Small tables with named rows and columns. After each table, cells are looked up by row and column.

Pazuko.tsv
	Faz	Zosu	Limulog	Rusisiv	Kal
Zibulu	134	232	169	181	211
Dun	140	215	170	176	201
Momevep	76	214	235	217	149
Muruvaz	162	186	151	173	166
Zegif	165	147	165	165	143
Detokik	56	247	247	223	178
Tirezi	168	161	157	163	160
Mis	188	138	142	159	131
Siz	234	68	135	118	121

What is the Zosu of Siz in Pazuko?
68
What is the Limulog of Mis in Pazuko?
142
What is the Kal of Momevep in Pazuko?
149
What is the Limulog of Momevep in Pazuko?
235
What is the Zosu of Dun in Pazuko?
215
What is the Zosu of Detokik in Pazuko?
247
What is the Rusisiv of Tirezi in Pazuko?
163
What is the Faz of Mis in Pazuko?
188
What is the Limulog of Siz in Pazuko?
135
Row with the largest Rusisiv: Detokik

Gal.csv
,Nage,Met,Vik,Bele,Dovazav,Zav,Dutadi,Bil
Tani,152,142,118,64,132,144,172,130
Sak,213,142,88,118,98,136,151,195
Fev,225,145,89,121,106,135,137,176
Dosimep,141,113,119,220,107,105,62,147
Kosuf,33,103,159,160,138,111,100,91
Lome,159,146,113,42,129,150,193,143
Dem,147,149,126,29,146,151,187,104
Kub,49,101,154,192,133,104,74,94
Gid,53,116,163,126,157,120,107,55

Lome, Bele -> 42
Gid, Bele -> 126
Gid, Met -> 116
Kub, Dovazav -> 133
Kub, Dutadi -> 74
Fev, Bele -> 121
Dem, Zav -> 151
Fev, Bil -> 176
Gid, Vik -> 163
Lome, Dovazav -> 129
Kub, Bele -> 192
Tani, Zav -> 144
Lome, Vik -> 113
Dosimep, Nage -> 141
Kosuf, Dovazav -> 138
Kosuf, Zav -> 111
Fev, Nage -> 225
Tani, Vik -> 118
Tani, Dovazav -> 132
Dem, Met -> 149

Kisedip.tsv
	Ditof	Puvor	Tubogin	Tet	Bel	Vul
Pubasiz	-11.48	0.60	4.25	4.79	3.98	-8.50
Vege	0.93	4.80	1.22	0.98	1.27	-1.67
Gog	4.68	29.61	-0.26	23.56	1.97	0.76
Fama	-55.50	0.67	0.08	4.49	-16.64	3.43
Zug	7.81	3.71	-4.29	54.14	0.10	-0.41

What is the Vul of Gog in Kisedip? 0.76
What is the Ditof of Fama in Kisedip? -55.50
What is the Bel of Zug in Kisedip? 0.10
What is the Puvor of Vege in Kisedip? 4.80
What is the Puvor of Pubasiz in Kisedip? 0.60
What is the Ditof of Vege in Kisedip? 0.93
What is the Ditof of Zug in Kisedip? 7.81
What is the Bel of Pubasiz in Kisedip? 3.98
What is the Ditof of Pubasiz in Kisedip? -11.48
What is the Puvor of Fama in Kisedip? 0.67
What is the Tubogin of Zug in Kisedip? -4.29
What is the Vul of Pubasiz in Kisedip? -8.50
What is the Tet of Gog in Kisedip? 23.56
What is the Tubogin of Vege in Kisedip? 1.22
What is the Tubogin of Fama in Kisedip? 0.08
What is the Bel of Gog in Kisedip? 1.97
What is the Tet of Vege in Kisedip? 0.98
What is the Bel of Fama in Kisedip? -16.64
What is the Vul of Fama in Kisedip? 3.43

Pona =
         Gege  Zuza  Fugip  Mimal  Geda  Letutal  Biv  Gutafar  Gibovu
Nesikeb   225    76     45    151   206      143   80        3     111
Gud        96    93     97     92    89       91   90       95      96
Ril        95   159    139     70    88       34   97       90      80
Feziki    151   111    150     96   100      182  135      150      73
Zimeb     104    38    121     99    24       62   61       96     103
Vosid      94    91     97     93    89       89   92       95      98
Felani     86   108     79     85   125       41   93      116      52
Beko       38   116     68     76    46       90  161       64      84
Fizud      32    89     69     82    44      103  168       70     113

Geda of Zimeb: 24
Geda of Fizud: 44
Fugip of Nesikeb: 45
Letutal of Felani: 41
Geda of Ril: 88
Gutafar of Gud: 95
Biv of Felani: 93
Letutal of Fizud: 103
Mimal of Nesikeb: 151
Fugip of Feziki: 150
Gibovu of Beko: 84

Soposi:
cols = Fim, Vulidi, Biru, Tuzila, Rok, Ved
Kan: [60, 113, 115, 80, 118, 122]
Zunuz: [179, 96, 168, 132, 112, 97]
Gigelo: [123, 112, 103, 128, 100, 89]
Bofenul: [72, 56, 100, 148, 101, 67]
Gef: [220, 114, 120, 114, 107, 114]
Mapu: [137, 121, 130, 79, 111, 134]
Zufimat: [184, 142, 138, 11, 130, 202]
Tad: [17, 116, 106, 130, 112, 78]

Biru of Zufimat is 138
Fim of Zufimat is 184
Ved of Zunuz is 97
Ved of Kan is 122
Tuzila of Tad is 130
Ved of Gigelo is 89
Vulidi of Gef is 114
Biru of Gigelo is 103
Biru of Kan is 115
Rok of Kan is 118
Fim of Gigelo is 123

Table Duso
       Sizib  Lemogu
Ful     9.01    6.00
Mefin   6.35    9.47
Fub     6.56    1.47

Ful, Lemogu -> 6.00
Fub, Sizib -> 6.56
Ful, Sizib -> 9.01
Mefin, Sizib -> 6.35
Mefin, Lemogu -> 9.47
Fub, Lemogu -> 1.47
Row with the largest Lemogu: Mefin

Relered:
,Pib,Podob,Kapovif,Kavubar,Vovif,Figup
Beg,1.257,9.556,2.903,8.025,8.639,6.547
Rit,2.111,4.462,3.958,3.865,5.495,4.875
Nizu,-5.321,4.342,6.440,-0.212,0.803,-0.155
Zete,2.241,6.918,3.423,7.622,6.460,6.479
Ribivat,-0.707,3.974,5.424,1.839,2.555,2.428
Vomeb,-2.394,4.767,5.181,2.189,1.795,2.542
Vufigo,8.581,6.735,3.132,9.648,8.692,8.078
Tib,8.635,3.712,4.587,4.636,4.767,5.549
Pekofu,3.919,9.498,2.809,9.251,9.584,7.908
Til,1.366,5.512,4.333,5.199,4.532,4.757
Debobir,-5.011,9.237,6.050,7.709,3.949,4.831
Fovape,3.821,5.887,5.674,7.076,3.648,4.847

Podob of Til: 5.512
Figup of Debobir: 4.831
Kapovif of Ribivat: 5.424
Figup of Fovape: 4.847
Figup of Vomeb: 2.542
Pib of Vomeb: -2.394
Podob of Vufigo: 6.735
Kavubar of Rit: 3.865
Pib of Rit: 2.111
Vovif of Rit: 5.495
Kavubar of Til: 5.199
Podob of Rit: 4.462
Pib of Ribivat: -0.707
Figup of Pekofu: 7.908
Kapovif of Rit: 3.958
Vovif of Tib: 4.767
Kavubar of Nizu: -0.212
Pib of Nizu: -5.321
Row with the largest Kavubar: Vufigo

